Small tables with named rows and columns. After each table, cells are looked up by row and column.

Zik =
,Mitez,Ranori,Bem,Safeb
Sagig,158,125,107,107
Fakogo,199,97,232,198
Subi,231,179,182,189
Kub,156,236,152,150
Pokap,168,80,251,172
Tulug,155,135,194,171
Belimi,179,235,212,196
Talu,200,128,52,147
Sipifu,182,243,44,100
Gik,125,81,249,157
Zepeti,186,173,123,125

Mitez of Fakogo = 199
Bem of Sipifu = 44
Safeb of Tulug = 171
Mitez of Gik = 125
Ranori of Talu = 128
Mitez of Belimi = 179
Mitez of Pokap = 168
Safeb of Subi = 189
Bem of Pokap = 251
Row with the largest Ranori: Sipifu

Table Tozuzu
	Givuz	Sula	Vuse	Zap
Zumer	0.03	0.14	0.22	0.39
Robinu	0.47	0.32	0.27	0.11
Ziv	0.56	0.69	0.71	0.76
Surar	0.56	0.54	0.48	0.41

Robinu, Givuz: 0.47
Zumer, Vuse: 0.22
Robinu, Zap: 0.11
Robinu, Vuse: 0.27
Zumer, Givuz: 0.03
Zumer, Sula: 0.14
Ziv, Sula: 0.69
Surar, Sula: 0.54
Zumer, Zap: 0.39

Table Duzupe
	Bupasip	Diru	Bufazov	Mudarad	Muz	Seni	Fabin	Rorasi	Kob	Rez
Rola	2273	3621	5756	7291	7635	6882	5757	3621	2538	2245
Konogaz	5237	2756	2864	5234	7032	6708	4608	2796	3089	5774
Fivuzem	7481	6219	4771	3090	1882	1533	1790	2621	3540	5169
Bug	3288	7460	7840	4202	1627	3070	7024	8274	4654	1485
Bipob	1478	2140	7278	9094	5595	1179	1563	6774	9035	6108

What is the Seni of Bug in Duzupe? 3070
What is the Rorasi of Rola in Duzupe? 3621
What is the Muz of Bipob in Duzupe? 5595
What is the Seni of Konogaz in Duzupe? 6708
What is the Kob of Bug in Duzupe? 4654
What is the Rez of Bipob in Duzupe? 6108
What is the Rorasi of Fivuzem in Duzupe? 2621

Pupimot:
	Bag	Pas	Fepo	Dev	Peg	Liv	Nanivod	Tumude	Biga	Zan
Sabele	0.178	-0.207	-0.160	0.210	0.263	-0.212	0.182	0.528	0.013	0.574
Tok	0.178	0.184	0.222	0.199	0.316	0.277	0.135	0.292	0.251	0.088
Melevol	0.336	0.366	0.113	0.146	0.204	0.299	0.093	0.231	0.146	0.345
Kemam	-0.084	0.377	-0.340	0.443	-0.143	0.324	0.495	0.858	0.183	0.123
Tif	0.330	0.209	0.243	0.225	0.263	0.214	0.278	0.303	0.158	0.168
Zedataz	0.105	0.176	0.193	0.184	0.285	0.174	0.342	0.148	0.294	0.215
Zilod	0.234	0.362	0.261	0.132	0.138	0.396	0.195	0.253	0.185	0.058
Gezig	0.305	-0.062	-0.518	0.035	0.168	0.038	0.203	0.967	0.204	0.520
Lamazor	0.357	0.459	0.253	0.208	0.060	0.440	0.292	0.189	0.193	-0.059
Gozem	0.338	0.217	0.139	0.259	0.082	0.162	0.150	0.266	0.271	0.099
Velide	0.068	0.732	0.344	0.252	0.088	0.576	0.272	0.125	0.350	-0.178
Zavokes	0.486	0.484	-0.121	-0.153	0.292	0.508	-0.144	0.265	0.140	0.406
Tur	0.161	0.218	0.181	0.288	0.293	0.407	0.190	0.294	0.333	0.243
Lik	0.188	0.272	0.081	0.316	0.133	0.277	0.260	0.607	0.269	0.229

Tif, Tumude => 0.303
Tok, Pas => 0.184
Tur, Dev => 0.288
Tif, Peg => 0.263
Melevol, Biga => 0.146
Gezig, Biga => 0.204
Zedataz, Bag => 0.105
Tif, Liv => 0.214
Gozem, Tumude => 0.266
Kemam, Liv => 0.324
Melevol, Fepo => 0.113
Velide, Tumude => 0.125
Velide, Dev => 0.252
Tif, Fepo => 0.243
Zedataz, Biga => 0.294
Zilod, Fepo => 0.261
Kemam, Peg => -0.143
Melevol, Nanivod => 0.093
Gozem, Liv => 0.162

